Small tables with named rows and columns. After each table, cells are looked up by row and column.

zem =
         konu  dalir  lavasi  digepo  bem  dogodi  fasu
fuduk     142    114      72     117  107      48   175
vudag     134     64      80      46  154      83   127
gusin     129    156     102     133   84     158    90
bivopim   139     23     101      99  155     106   251

What is the konu of bivopim in zem? 139
What is the digepo of gusin in zem? 133
What is the dalir of gusin in zem? 156
What is the dogodi of bivopim in zem? 106
What is the bem of vudag in zem? 154
What is the digepo of fuduk in zem? 117
What is the dalir of vudag in zem? 64
What is the konu of vudag in zem? 134
What is the fasu of bivopim in zem? 251
What is the bem of fuduk in zem? 107
What is the fasu of vudag in zem? 127

bez =
columns: gefipap, zin, zum, buges, kili, suru, zevub
rif: [-1875, -2575, -1178, -3077, -729, -2974, 7021]
pupuzi: [553, 685, -2177, -768, -1196, -6546, 7021]
duz: [-1664, -1580, -2097, -1449, -2703, -1233, 7021]
zol: [2008, 2530, -2548, 1612, -1747, -8069, 7021]
vavube: [504, -494, -1407, -2796, 960, -7946, 7021]
vup: [654, 918, -2252, -386, -1306, -6594, 7021]
zabe: [-2653, -2310, -1767, -2437, -1840, 143, 7021]

What is the zin of vavube in bez?
-494
What is the zum of duz in bez?
-2097
What is the kili of zol in bez?
-1747
What is the buges of duz in bez?
-1449
What is the suru of pupuzi in bez?
-6546
What is the suru of rif in bez?
-2974
What is the gefipap of vavube in bez?
504
What is the zum of rif in bez?
-1178
What is the zevub of duz in bez?
7021
What is the suru of duz in bez?
-1233
What is the zum of pupuzi in bez?
-2177
What is the suru of zabe in bez?
143
What is the gefipap of vup in bez?
654
What is the zin of vup in bez?
918
What is the zin of pupuzi in bez?
685
What is the suru of vup in bez?
-6594
What is the zin of zabe in bez?
-2310
What is the zevub of zol in bez?
7021

zag.csv
,tuviva,mor
fanide,92.96,80.17
fof,98.58,66.43
reg,64.28,57.10
mupesas,26.34,18.01
zite,61.84,41.56

What is the tuviva of reg in zag? 64.28
What is the mor of reg in zag? 57.10
What is the mor of mupesas in zag? 18.01
What is the tuviva of fof in zag? 98.58
What is the mor of fof in zag? 66.43
What is the tuviva of zite in zag? 61.84
Row with the largest mor: fanide

poge =
	reriset	gem	kirit	zibifez	zibadot	fir	vubupo	vinimo	poz	loruse
dupi	3177	5703	4715	5530	4444	4629	4174	5367	4229	3366
bure	6380	1150	8606	6054	3003	4702	2642	1632	3280	8104
sut	3208	7153	1913	4524	5018	5204	5904	6723	5368	3164
seda	4571	5060	3511	3019	6086	4278	5085	5726	5194	3416
ker	4397	4816	4872	5941	3566	5061	4530	4386	4414	5459
muzore	4699	4637	5056	4409	5063	3580	4493	4567	5090	3515
nake	4673	2306	8245	6244	3416	4647	2158	2880	2741	6261
nomuves	5571	3234	6989	5904	3554	4218	3827	2763	4308	5892
vulaze	4514	3324	6795	5582	4033	5389	3171	3766	2991	5949
dulu	3957	6813	2881	3135	6490	3168	5910	6163	6397	892

zibifez of dulu = 3135
fir of nomuves = 4218
kirit of dulu = 2881
vubupo of dulu = 5910
zibifez of sut = 4524
vubupo of nomuves = 3827
gem of dupi = 5703
zibadot of nomuves = 3554
loruse of ker = 5459
vubupo of ker = 4530
reriset of sut = 3208
zibifez of seda = 3019
gem of ker = 4816
gem of bure = 1150
loruse of bure = 8104
poz of sut = 5368
fir of seda = 4278
loruse of dupi = 3366

